Named moves come first, each a turn or a mirror and shown by rows before and after it. Which of them, in which order, take the first row of each pair that follows to the second? Write the first one first, as in the answered first pair.
move K541:
[ -5 -12  62 -18   7  14  19  36 -37   8  -1  -1 -12  37  19 -34  25  -7
  12 -16 -26 -38  12 -20  31  38 -26 -51 -35] => [ -9 -16  75 -27  -6  27  20  34 -31   1  -8  10 -13  37  13 -27  15   4
   6 -14 -21 -33  16 -11  24  43 -33 -46 -32]
[-10 -34  16 -32 -29 -11  -4 -14 -22 -30 -11  38  24  -2   7   3 -42  24
   9  40 -21 -16  -4  -2  -6  -8 -21   7   7] => [  5 -12 -22   5  15 -33  -4  -5 -35 -11  13  11  14  -9  30 -26 -17  -7
  25  24 -46 -32 -13 -25  11 -31   0  -7  -8]
[  3  17  49  34  16   2   1  23  36   8   3 -54  25  46 -41  24   5   6
  -6 -28   3 -23  18  29 -25  24  -6   5 -24] => [  3  19  43  39  27  -4  -2  25  35  12   7 -60  24  44 -33  18  11   0
  -3 -32  -2 -26  15  24 -20  23  -1   3 -25]
move K684:
[-15 -12 -11  40   5 -37 -22  -2  -1  39  48 -12 -47 -10  -5 -15  76 -41
 -17 -19   1   8 -26  -1 -22   9   3  -4 -38] => [ -9  -9  10  32   3 -27  -4  -6  15  42  32  -5 -44   8 -26   8  72 -24
 -41 -35  18  17 -13  19 -36  27 -15  -4 -33]
[  7  17  -2  -1 -11   3  27 -17  21  13   0  13 -18  -9 -17  15  31  -4
 -18 -14  33  13   2   3 -13  -4  -5 -21  -3] => [ -5  12 -14  12  11 -11 -12  -7 -14   9  16 -20 -17 -17  13 -27  33 -18
  14  -6  -3  -9  -7 -16  12  -7  27  -9 -19]
[ -5   0  -7  -5 -14 -10  25  16  -8  -7   4  28  15 -11  16 -10  -3 -12
  16  17 -14  -1 -18 -27   9 -12 -18 -37   5] => [ -3  -5  30  -5  13  -5   3  29 -15  -7  -2 -12  26  19   3 -20  -2  -4
   9  -7 -26 -15   9  -5  12  29 -17  -8 -14]
[  6  36 -73  33  27 -36 -38 -15   2 -13  24 -14 -13 -31  27   4 -16 -31
   3  -5   1  13 -37 -24   0 -59  59  20  24] => [ 17  32  12  24  55 -14 -36   1  22  -7  -8 -59   3  36 -29  20 -24   8
 -45 -53   9   3  10  43 -21  23  28  60   1]
move K164:
[ 17  30  -4  23  11 -13  30  16 -19  32  -6   0  22  11  12 -14  25 -14
  19   3  -1  -8   5 -21   5 -16 -26 -29 -13] => [ 16  24 -12  18  -5 -15  30  11 -20  29  -5  13  26   6  17 -10  15 -13
  24  13   4  -3   2 -27   6 -27 -25 -32  -3]
[ -7   0  -4  -4  -2   0 -30  -4  -6 -15  -3 -11 -14  -5   0  -1  -3   6
  11  17  14  -1  -4  -1  -1   1  32  22  -9] => [ -5  -3  10   0   8   2 -29   4  -9  -9 -10 -23  -2  10  -3  -7   1   8
  10   9   0 -11   4   5   4  12  27  26 -13]
[  5 -14 -17  -3 -13 -22 -17   0 -12 -12   8   8 -21  -3   4  -5 -10   8
   6  24 -18   4  -1   1  21 -19  15  -4  17] => [ -4  -2 -19   5   7 -17 -17  -7 -11  -7  22  -6 -35   0  -4  -9   8  -2
   3   8  -1   9  -6  15  13  -6  32   0   1]
[ 20  15 -40  14   7 -10  28 -10  26  -1  17  35 -29 -26  29  -2  25 -18
   2  14  11  14 -12 -18 -10 -36  11 -32   4] => [ 21  24 -11  27  48  -4  30   0  24  18  18  -9 -32   7  11 -14  52 -19
  -7 -16   4  -5   9   3 -12   1  12 -20 -28]
Pairs:
(2 to 3 moves a pair)
[ 11  -2  11  10  -2   1 -24  14  29 -20 -29 -16   7  21 -10  32 -85  15
 -25   3  -2   7  -4  42  -9  -2   5  68  -6] => [ -3  34 -44  46  36  -5 -22   9  23   5  11 -40 -31   3   3  13 -27 -24
  -9 -12  10   1 -26  23 -10 -31  51  47 -32] : K684 K541 K164
[  8  10 -13  11  14 -16 -21 -10   8   7  17 -14  -5  23 -25  10 -34  36
 -19 -26  -6  -4  -3  18  23  -6   1  22 -14] => [ 10  10 -23   6   2 -16  -8 -16  16   6  12   5  -7  15 -30  24 -37  36
 -23 -21   7   6  -5  18  18 -15  -7  13  -4] : K684 K684 K684
[ -8 -21  20   0 -34  -3 -16   8 -24 -22 -20   6  26   1  14   4 -45  -2
  26  39 -30 -14   6 -20  13  11 -14  12   4] => [-17   7 -29  23 -18  -9 -20  -6 -18 -16   7   1  -5 -26  24   3 -14 -33
  32  34  -4  -2 -16 -32   4 -23  26   4  -2] : K541 K164
[-23 -21 -33   4 -13 -12 -13 -15  31 -21  31   1 -14  -1   0  39   7 -28
  12 -29   1   5  -7  -1  28 -14  -5   3 -48] => [-10 -24 -13  -1 -11 -11  14  -5  37  -9  17   2  -5  20 -16  42  10 -17
   0 -39  -7   1   6   5  25   5 -37  -3 -48] : K164 K684 K164
[-13  -8  18  -6  23   5  34  -2 -10  35   6  20  22  12   5 -32  20   2
  20   8 -31 -25  -7 -12   0   8   4 -23 -47] => [-19 -20  13 -21 -14   8  35 -12  -7  21  -6  53  24  -3  12 -19  -7   9
  23  30 -23 -15 -14 -16  -2  -5 -11 -25 -25] : K164 K541
[ 17  -1  24   8   4  -9   1  -2  11  21   0 -21   7   3 -24  27 -18   8
 -21 -11  11   7  26   9 -11  14   0  22  10] => [ 21  -3  16  17  19 -19   5   9  -5  36   8 -31  11   8 -10   2  -2  -4
  -7 -10 -18 -14  27 -10   3  10  -1  10   0] : K684 K164 K164
[ 24 -12   1  -8  17   2  -7  -8   6  18 -16  -7  -8  10 -19  -7 -22  45
 -23  -6 -35  24  -3  27 -45 -17   9  26  10] => [ 21  -3  -3  -3  20   4 -10 -12   8  22 -13  -3 -15   8 -19  -4 -14  42
 -25  -8 -23  32  -5  30 -48 -19  16  23   4] : K164 K164 K164
[  6  16  -2 -25 -40  26  49  20   9 -13  21  30  -7 -32  -8  34  -5  24
 -18  -4  27  32   8  -1 -13  -4 -26  -9  18] => [  9   0  30 -34 -42  21  31  29   2 -21   4  14  14 -13 -10  31 -29  42
 -16  -1   6  21  23   8  -7  17 -36  15  18] : K684 K684 K164
[-18  -1 -18  20  10 -10  -3  -7 -19  17  17 -13 -10   1  11 -33  17 -27
  33   6 -35 -26   0  -9  19   8  22   7 -10] => [-18  19 -28  24  15  -1  24 -18  -1  28  20  -5 -31   1  -4 -15  39 -33
  16  -6  -9 -16  -2  -3   2   7  20  -9 -15] : K684 K684 K164
[ 10   2  35  -5  23   9   8   9   5  14 -18 -14   3  34 -30  12  18  13
 -23 -20   4  -5  21  30  -3  39 -19   7 -16] => [  0   2 -26 -11 -31   2  29 -16   8   4   2  52 -10 -20   2  19  16  -4
   0  29  18  17 -12 -15  -5 -27 -12 -27  16] : K684 K541
[-33 -10 -12 -26 -36  -8   3  -6   1 -29   8  22  15   4  -2  28 -37   3
   7  45  -9  -8 -23 -14  16  -8 -16   5  26] => [-19  19 -15  14  43 -16   4   9 -10   6  31 -44   2  28  -4  -2  14 -23
   7  -2 -27 -35 -13 -19  25   9   7   4 -18] : K541 K164 K164
[ -3   5   4  14  30  -5 -22   9  -6 -24  -7 -23   6  -8   4 -13  -3 -14
  -3 -17 -21   0  -3   6  -8  17  18  12   3] => [-10  -9  17  -4   0   5 -26   5  -3 -36 -21  -2  16 -14  -4   0 -21   4
  -7  -2  -9   9  -2   8 -14  18   2  18  16] : K541 K164
[ 15 -19  28 -16  18   5 -25 -19  52 -11  35   8  23 -39  46  21 -20   5
  -1  -2 -17  11   3  -8 -24 -12 -21  30  -5] => [ 22 -11  18  -9  25  -4 -12 -22  55  -6  42   8  17 -43  45  23 -16  -4
  -2  -8 -17  11   0 -10 -28 -21 -21  23  -4] : K541 K684 K684
[-26  -9  -7   1  -9  35  -4   7  -1 -25  -4  -3 -12   8 -15   2  -7   9
  -1  -3  26  16   1  15 -17   5  17  18 -11] => [ -4 -12  -7  14  20  18   3  25 -18  -8  -3 -29  10  18  -3 -22  -6   3
  12 -11 -20 -11  12  -1   6   8   6  11 -18] : K541 K164
[ 25   8   9 -25  -7   9  -6 -23  14  -4   6  37   7  16   5 -12   1  37
 -14 -33  29   6 -13   2  21 -14 -13   4  12] => [ 22  10  19 -21  12  12 -15 -20  13  -3  10  19   6  24  -1 -18  11  34
 -16 -45  28  -1  -6  12  18   1  -3  13  -1] : K684 K164 K684
[-12 -13  12 -25 -18  11  20  -9   9  14   1  31   5  10 -10   0   3  21
 -15  24 -11   2  -9   1  -6  19 -17 -22   6] => [ -9  11 -24  -4   9   5  13 -13   5  24  24  17 -13  -5   4 -10  30  -9
  -5  12  -7  -1 -21 -13  -3  -3  16 -28  -6] : K164 K541
[-34  -5   0  -2 -18  14 -27 -13  -4 -16  21  15  -6 -14   2  15   3  -5
   0   3  22  19  -7   1 -13  -9  28   4  -6] => [-25 -17  37  -7  -1   8 -34   5 -17 -12   7 -11  17  12   0  -1  -4   5
   1  -6 -10  -3  13  12  -1  24  13  15 -18] : K684 K164
[  3  -5  -7  -4 -15  -5  20  -9 -26  10   6  15   8  -9  20 -23  18  -2
  17  24 -19 -17  -5 -21  16 -15 -13 -25   4] => [-14  12  12   2   4  18  14 -14 -12  16   7  -8 -14  11 -11 -13  46   0
  -4  -6  17 -12   5   8  -8  19   2  -8 -26] : K541 K164 K164
[  8  -9  16 -30  -6  15 -21  -4 -32  -9 -10  -8   1  23 -26  11   3  -9
  -2  25 -11  -2   4  13 -17  31   4  11  -8] => [ -4   0  -8 -22 -15  17 -24 -15 -29 -13   4   3 -14   3 -21  16  11 -19
   2  31   9  12 -12   5 -21  13  24   5  -4] : K164 K684 K164
